128 stands for zero in the data rows.
Every row has a hidden score from 0 to 40. What is each row's score? 20 is about the middle. The score is a weighted sum of the row's numbers plus the product of two more (or one squared), each taken from its middle value.
155 80 76 134 98 127 84 34 74 122 96 106 227 114 93 100 -> 18
163 177 80 129 230 130 115 182 134 147 155 173 59 83 112 170 -> 2
126 60 104 122 124 111 94 153 161 147 172 170 71 144 110 160 -> 15
144 140 184 133 152 120 121 118 132 120 206 112 90 152 145 152 -> 25
91 155 123 175 85 119 144 186 91 130 128 139 114 92 69 120 -> 24
172 170 134 148 186 141 104 158 194 145 204 133 43 131 146 168 -> 21
116 109 90 130 185 80 132 150 150 114 168 182 88 115 124 158 -> 10
116 102 135 98 113 116 80 132 143 131 167 165 115 168 137 119 -> 23
129 138 153 114 161 162 152 148 150 122 108 129 110 131 154 132 -> 23
88 118 157 134 87 125 179 136 118 143 88 122 129 104 135 107 -> 20
178 63 114 161 121 182 34 48 195 146 152 132 155 211 79 104 -> 27
88 57 168 96 71 159 144 91 94 101 50 72 213 155 127 85 -> 15
96 95 163 128 128 107 145 115 98 108 161 119 119 109 120 135 -> 12
70 132 194 76 122 122 214 168 58 107 92 110 146 111 174 110 -> 26
161 149 101 134 98 107 93 71 110 119 124 93 197 111 88 120 -> 20
78 189 216 138 188 86 235 182 88 100 146 120 88 54 228 143 -> 28
63 128 199 135 73 103 199 133 96 156 84 121 169 102 109 102 -> 24
61 95 161 121 128 101 170 56 71 104 64 124 211 111 147 64 -> 18
155 171 66 165 123 187 107 161 161 164 121 149 93 140 83 151 -> 19
134 103 99 147 107 105 124 112 96 130 95 133 126 107 108 132 -> 12
187 198 130 110 171 109 120 144 95 114 180 81 89 79 146 182 -> 21
98 163 159 181 152 100 161 103 148 93 159 106 131 115 150 119 -> 20
197 95 60 117 104 138 48 89 110 147 105 90 146 117 39 144 -> 8
62 141 105 177 54 81 196 93 63 81 81 119 194 81 126 85 -> 14
158 157 105 111 139 111 108 122 100 126 133 91 131 86 149 165 -> 20
159 101 135 125 156 184 92 105 143 152 106 142 136 167 124 111 -> 25
55 165 182 110 76 124 186 158 75 116 79 89 189 131 179 99 -> 26
117 137 67 158 103 140 152 119 142 131 58 134 165 141 100 115 -> 16
195 122 66 109 137 121 86 131 122 176 141 155 70 135 65 146 -> 9
116 87 111 114 149 88 116 126 143 121 157 162 91 113 131 154 -> 15
125 111 132 98 97 201 138 153 138 129 61 93 154 172 142 130 -> 24
125 139 153 163 110 145 134 162 161 148 162 115 97 120 97 153 -> 22
98 105 148 96 116 141 159 57 114 124 84 116 167 124 159 86 -> 33
118 124 161 104 124 144 156 138 102 137 96 116 140 165 136 126 -> 24
189 255 120 160 159 123 133 214 176 140 154 106 91 134 144 194 -> 35
144 135 152 110 130 177 114 134 137 151 100 91 133 181 139 112 -> 23
100 76 120 118 94 104 92 132 151 132 155 146 110 123 91 117 -> 11
138 144 98 162 172 101 172 175 79 135 120 177 94 75 124 143 -> 17
151 146 143 106 101 186 138 211 159 153 103 109 120 154 102 136 -> 24
113 151 135 137 117 75 118 199 169 153 191 176 66 119 87 154 -> 19
124 111 152 153 130 117 115 89 151 100 159 100 138 127 138 119 -> 18
142 81 111 115 83 194 125 108 194 196 79 140 144 154 74 83 -> 16
130 77 67 123 69 149 63 128 213 157 120 157 142 207 80 98 -> 20
163 117 89 131 171 175 68 107 229 161 148 129 94 167 108 137 -> 11
140 91 157 162 157 122 109 83 105 102 165 140 132 154 125 128 -> 19
126 144 66 157 122 143 111 177 154 156 110 160 93 110 65 145 -> 9
226 142 72 125 147 173 41 116 159 159 151 121 132 146 107 162 -> 18
210 158 108 150 119 135 82 135 126 149 184 100 97 136 96 191 -> 26
84 155 157 115 89 146 163 175 102 140 96 111 159 128 123 119 -> 26
85 171 203 149 148 117 208 168 104 109 131 116 101 103 217 146 -> 26
149 182 101 113 216 184 123 178 187 184 145 130 68 142 136 160 -> 13
159 127 81 140 65 163 74 175 166 185 107 175 106 169 40 122 -> 20
156 124 108 145 125 168 85 74 195 143 154 114 136 188 123 124 -> 25
145 144 116 125 151 86 129 134 46 125 141 105 152 65 122 184 -> 19
30 120 161 123 111 15 213 138 88 67 165 145 146 88 175 133 -> 18
224 135 62 107 141 128 67 85 137 163 117 122 152 122 81 133 -> 3
91 107 170 99 108 153 137 117 108 103 50 97 208 176 132 88 -> 23
164 114 83 123 141 93 112 72 76 118 107 108 183 79 118 131 -> 17
124 113 91 140 74 120 122 104 113 131 106 137 148 137 79 92 -> 17
159 166 119 104 156 88 130 136 54 125 141 110 93 23 156 180 -> 29
98 168 69 170 124 78 170 109 93 89 108 137 133 61 120 106 -> 8
94 102 100 122 124 114 142 103 72 102 94 145 162 73 125 112 -> 14
148 87 143 128 132 139 106 59 144 136 147 121 157 154 108 109 -> 24
103 153 116 156 80 97 155 120 95 114 97 134 164 106 107 112 -> 22
172 201 116 144 148 112 145 207 114 155 124 123 94 47 130 178 -> 13
121 102 163 114 144 185 150 151 174 174 79 143 111 148 148 106 -> 28
101 104 136 107 152 139 163 89 102 131 81 143 179 141 146 77 -> 23
122 95 158 86 95 172 122 102 158 142 75 101 142 175 166 102 -> 34
100 73 138 97 107 131 159 85 66 99 67 101 223 131 143 78 -> 21
72 123 119 129 77 57 125 109 140 90 159 152 148 139 135 85 -> 24
106 91 172 137 59 140 150 108 125 139 63 120 172 138 75 73 -> 20
77 80 118 144 70 80 140 110 116 97 157 166 140 136 99 101 -> 19
220 131 75 120 156 156 50 123 132 149 145 155 131 130 107 157 -> 12
134 70 137 145 113 150 96 77 140 130 143 100 132 150 77 111 -> 7
86 71 129 111 60 82 130 111 118 107 176 117 131 145 104 116 -> 10
211 161 71 104 202 166 78 146 149 154 128 130 108 126 101 182 -> 4
64 140 138 139 107 75 167 147 141 83 166 134 121 122 166 120 -> 21
96 116 128 159 94 113 140 56 143 100 124 94 177 121 132 90 -> 15
101 148 158 116 72 177 155 189 133 124 75 107 142 156 125 99 -> 26
190 204 94 136 127 124 105 147 173 139 137 92 131 122 95 159 -> 14
134 88 146 106 135 184 121 88 138 148 81 140 173 180 132 54 -> 26
80 117 106 133 106 97 166 85 62 85 108 127 150 51 143 137 -> 19
89 168 170 108 148 109 206 183 83 102 99 110 135 97 176 146 -> 23
180 176 109 119 208 71 154 145 79 108 140 134 131 52 153 174 -> 14
106 109 109 123 158 97 105 138 148 141 155 184 108 132 129 151 -> 15
123 155 116 113 90 184 165 148 160 120 49 92 173 198 148 98 -> 26
117 184 160 106 99 162 153 147 158 100 86 101 170 200 144 74 -> 36
121 136 105 154 129 146 130 91 177 125 145 124 124 136 133 126 -> 18
99 97 78 146 60 129 135 130 110 149 63 159 160 100 70 101 -> 11
112 111 121 126 173 96 117 175 150 123 182 199 70 126 145 157 -> 17
131 79 152 137 157 112 116 83 110 111 172 116 97 98 122 142 -> 15
153 189 119 142 156 100 126 138 108 114 150 97 123 57 115 168 -> 14
175 69 124 150 130 136 93 65 150 125 151 148 150 163 107 121 -> 27
102 149 191 118 120 159 159 159 90 99 102 108 136 146 168 136 -> 26
116 127 105 124 111 114 128 108 105 97 99 118 161 125 114 145 -> 15
117 85 77 156 79 112 109 70 81 129 89 124 162 119 50 74 -> 2
101 86 103 141 142 80 125 140 128 125 158 181 111 143 127 123 -> 18
93 106 107 91 157 74 113 133 154 120 164 146 100 109 172 154 -> 14
125 169 92 155 119 117 115 156 212 142 157 160 80 162 104 147 -> 18
190 106 52 129 134 137 70 69 121 144 135 117 164 129 99 129 -> 17
141 125 114 103 64 203 108 122 188 142 64 75 188 228 106 89 -> 28
171 113 99 140 139 179 73 91 194 158 127 111 117 169 114 115 -> 18
54 109 173 113 91 96 212 112 82 117 79 110 170 88 147 68 -> 18
127 117 189 92 124 145 138 145 98 127 95 103 136 157 159 103 -> 26
82 119 147 77 65 134 193 95 88 87 30 83 238 154 182 49 -> 26
111 65 183 109 77 174 118 99 107 142 88 79 167 168 121 108 -> 16
100 180 114 157 164 87 175 201 89 135 129 183 93 57 98 164 -> 14
222 113 63 129 141 151 44 71 116 152 128 104 142 151 82 137 -> 17
62 82 124 89 78 82 133 72 129 126 132 135 156 122 133 75 -> 15
165 71 132 125 161 144 55 52 160 143 160 103 137 167 119 136 -> 20
175 148 123 150 180 163 81 208 205 171 185 134 30 138 72 172 -> 16
218 137 87 120 115 151 60 135 144 155 160 108 120 133 75 179 -> 19
119 131 165 148 114 87 123 130 128 124 173 133 115 100 96 111 -> 22
112 136 145 132 131 57 155 193 130 106 180 176 92 124 151 161 -> 27
105 181 154 106 102 149 169 175 149 106 90 99 159 189 194 94 -> 36
146 117 106 108 180 126 69 198 189 166 202 181 19 132 100 166 -> 6
88 128 139 127 92 32 169 28 10 62 108 49 223 15 182 121 -> 19
123 178 174 108 138 179 177 203 147 115 103 123 126 168 209 144 -> 35
118 137 150 83 157 149 151 152 117 108 90 95 131 130 169 130 -> 22
167 195 117 131 141 126 117 151 127 113 139 103 147 109 141 168 -> 23
97 92 173 93 140 135 181 88 102 114 89 132 171 137 167 80 -> 32
45 195 224 97 138 92 255 185 58 89 78 88 184 78 240 117 -> 32
151 182 114 137 105 57 125 119 75 123 150 101 132 51 113 140 -> 15
127 110 108 135 105 150 112 101 116 141 111 112 123 114 104 118 -> 13
166 181 113 142 176 118 130 212 105 151 164 168 15 98 121 199 -> 16
213 132 81 120 120 168 61 108 149 167 131 72 111 132 117 149 -> 20
121 66 140 120 147 123 127 57 112 125 118 126 161 106 146 92 -> 26
179 194 73 147 140 136 129 134 132 122 109 101 147 121 127 167 -> 20
93 109 129 137 164 60 135 146 135 105 173 170 91 98 144 136 -> 13
138 159 55 155 111 163 136 152 174 133 105 145 117 146 107 139 -> 17
150 217 125 151 146 104 121 206 160 127 149 155 65 135 147 169 -> 23
216 189 119 133 156 120 94 141 125 123 160 107 98 123 155 182 -> 25
159 77 132 132 170 143 99 108 140 130 148 148 98 108 123 123 -> 22
